Rotation paths and how fast each direction turns (degrees each step)
Each turn is a multiple of 5 degrees from 10 to 175, or 0.
Each row of a path follows its step; steps can be skipped.
path 1
step 3: [  3 -12 -17  -4   0 -13  17 -10  21 -28  27   6  -7 -22  32 -12   5  -9
  15 -14 -12   1   0  22  18  -7  -1  -9   3   0  -9  16  10   9  -4   7
   1   5  13  11  27]
step 7: [ 14 -13  -2  -2  -1  14  15 -10 -29   2  17   9   1  -3  -8   0  -5   7
 -12   8  -9 -31   2 -16 -15  28 -26  -5  20   8   8  11   6 -20 -13  15
 -12 -15  -2 -13 -21]
step 9: [  5   6 -11   1  -1  -8  35  14   2 -11  -5  -1   1   5  -2  -5 -26 -27
  10  19  14   0  -5  -1   8 -17 -25 -27 -11 -27 -13 -10   6 -14   4  -3
 -27   4   0 -14  -3]
step 15: [  7  -1  12  13  24 -10  -5   9   0 -14   0 -12   2   4 -27  -4   3  18
  -1  -5  -4 -21   7 -19  11   5 -26 -16  -5 -13   3  33 -29  -9  -8 -12
 -14 -18  19   3  12]
step 21: [  4  -3 -16 -17  -1  -6  20   5 -34 -10  -1   7  -7 -16 -17   6  34  23
  -4   2  -1  -1  23  -1  -4   0  -5  19  12 -33  -2  -2   6  18   5  10
  -7   6  20  15   2]
step 23: [  4 -16 -23  15  20  12 -18   2  -1 -14  21  -4   8 -20   9  -3 -11  -6
   0   1   1 -19 -12   3   6  11 -13 -32  14 -15  11   3  24  -2   4  17
 -10 -13  24   8  23]
step 24: [ 11   5  25   2  10   5   6 -25   0  10  -5   3  -8  23  -1  -5   0  10
 -15   4  -3   6   1  15   7   3 -11  -7  17 -18   0   6 -10 -39  17  15
  -4 -41  17  -6  -6]
step 25: [ -3 -19   4  11   3  18  -1  28 -10 -13  26   3  -2  11   8  -1   7 -17
  -7  29  10 -11   8  20  17  -9   3  -9 -16   6 -11 -14  -7 -37   9 -10
   2   1 -20   3 -13]
step 28: [  3  -7  -8  -6   4  11   6 -22  27 -34   6   5  26   5  31  -5  12  -1
  11  -6  -6   6  -1   2  -6 -11 -20   2   5   9  -8 -32   8  17  -7 -17
  -1   5  -2 -18  14]
step 29: [  5   6   4 -12 -13  -1  15   2  10 -22  -9 -23   4   1  -8   6 -14 -10
   1  -6  13   4  26 -28  10 -18 -11   3   9 -25  -1  -5  -4  -3   8  39
 -20   7  14 -12  19]
Speeds:
[-4  1  5  5 -6 -1  2 -1 -3 -4  3 -5  7  8  7 -1  5  3 -3  1 -8 -1 10 -5
  7  8  0  0  4  2  0  3 -4 -4  5  3  1  5  1 -1  1]	80
[ 6 -6 -5  2  4  2  0 -2 -1  4  8  5  2 -1  2 -4 11  5  0  1  6  1 -1  6
  1  7  4 -2  3  1 -8  1  3  9  4  1 -8  5 -2 -4  4]	160
[-3 -2  1  1 -6  7  1  3  0 -1  2  7  1 -2 -1 -6 -9  5  2  7 -8  4  3  3
 -3 -7  4  3 -2  2 -1  5  2  1  6 -6  1 -4 -4 -4  9]	130
[ 4 -2  2  5 -3  7 -5  6 -5  4  4 -1  3  4 -4  3  0  1 -3  0  8 -2  3 -4
  0 -9  0  0 -5  2  3 -2  4  0  1  5  0  6  6 11  7]	175
[  7   1  -1   7   1   6  -3   1  -4   2   1   1   4  -2  -3   2   4  -1
  -3  -2   0  -5  -7  -3   0   3  -2  -7  -1   0  -2   5  -6  -8   7  -2
   5 -12 -10   4   0]	40
[ 3  5 -1 -6 -2  1  6  4  2 -1  0  1  0 -1 -1 -8  7  3 -5  6 -3 -3 -3  7
  2  0  1 -6  5  0 10 -5 10 -9 -1  4  4  1  0  1  2]	20
[ -2  -2  -2   1   5   4   1  -9  -3   0  -1  -1   2  -5   3   4  -1   7
   0  -2  -3  -8  -1  -3 -10  -1  -1   0  -2   1   5   2   5   3   8   1
   9  10   0  -5  -5]	70
path 2
step 9: [  4  27   6 -10 -15   0 -18  -1 -10   8  22   6  19  -2  -6  -7   7  -6
  -6  18  -5  17 -14 -15  25  -3  14  27  -6  -7 -20   8  -3   5  -8   9
 -13   9   9 -14  -6]
step 10: [  1  -2  -1 -14   3  32   9   3  -1 -28   2   9   6  -1   4 -12  -6 -19
 -20  -4  10  -2 -23  -5  12   0   3  14   0   8 -37   3 -21   1 -11  -2
  -7   5  -1  15 -13]
step 13: [-13  -7   4  -7   0   8 -32   9 -21   5 -12  -1  -1   7  17 -15  13  -1
  -1  13  -4   9   0  18 -23   0  15 -13 -24  -5 -19  20 -12  -3   2  -3
   3  -5  -3   6 -29]
step 14: [-11   3  30  10  -1  20  -5  -3 -13   4  28  -9 -11   1  -2 -12  25  -9
 -13  11  -8  23 -13 -16   3   0  -5 -13 -14 -15   1  10  -4  19   2   4
  19 -14  -3   4  -4]
step 18: [  2  -9 -15  -4   5  27  -3   0  -1  10   3   5  -5 -26  10 -20   8 -14
  34  -9  10   7  -2  -5  -1  -3  -5  -6   1  -7 -25  12 -18  10  -4 -17
 -18   5  -1  22  -8]
step 19: [ 14  22  12   2  -8  16   4  -2  -9  33   3   4  21  11  -6 -11  -2   4
  14   8  18   4 -10  -6  17  -1   8 -26  11   1  10  12 -16  23 -10  -5
   1  -2  -9  18  -6]
step 20: [  6  -3   5  -5 -13   0 -11  21  -1   4  -9  -7  12   2 -21 -21 -16   8
   4  13  22   9 -20  11 -15 -17   9  -4   4  -3 -19  15 -16   7  -9  13
  16   6  11  -9 -28]
step 21: [  0 -10  35 -14   3   9   4  -6 -19 -14   0 -10   6 -22  11 -19  14   9
  -2  15   7   6 -10  10  -8   2  -6   7 -23  -8   6   7 -13   2 -28  -3
  20  11  -2   7 -15]
step 26: [ 11   9   9   0   1   4   0  -4 -27  12   7   1   1 -10   6 -11   9   5
   6   7   7   3  15   4  33   7   7  -5  -3  -9  -2  11 -33  -7   9  -8
 -19  31  -9   9 -23]
step 28: [-14 -14   2 -18   8  17  10 -22  -9 -13   8  -2  14  -8 -10 -17  -7  -9
  -7   4  27 -11 -13  -2   6 -10   3  11 -11  17 -30   3 -17  -5  -4   7
  22  -3  -5   2 -21]
Speeds:
[ -1  -7   9   2  -4  -2  -1  -4  -1   3  -1   2   2   5 -10   2   7   4
   2   0   3   3   4   1   2   0  -6  -7  -5   1   2   6   0  -4   6   2
   6   4   6   0  -9]	55
[ 3  1 -3  4  0 -7 -9  2  3  4  2  2 -2 -3  1 -7  3 -2  9 -3 -4  5 -3  4
 -6 -8 -3  2 -2  1 -7 -3  3  2  3  6 -3  3  9 -4  3]	160
[  6   1   3   0  -8   1  -1  11  -1  -3   5  -1   0   2   1  -2 -10   3
  -3  -5  -3   7  -1   0   5   1  -1  -1  -8  -5   5  -4  -7   8   3  -2
   0   1   1  -6  -3]	65
[ 2  1  3 -4  5  5  0  8  3  1  0  4 -4  1  3  5 10 -2  0  1 -4  2 -1 -4
  6  2 -4  0 -7 -5 -7  8  4  1  2  0 -8  4 -7  1  1]	85
[ 4 -3  2  1  0  1 -1  5  5  0  0 -3 -4 12 -2  5  4  0 -4 -2 -4  1 -4  3
  7 -4  2  3 11 -2  2  1 -3  2 -7  5  0 -4 10  7  2]	145
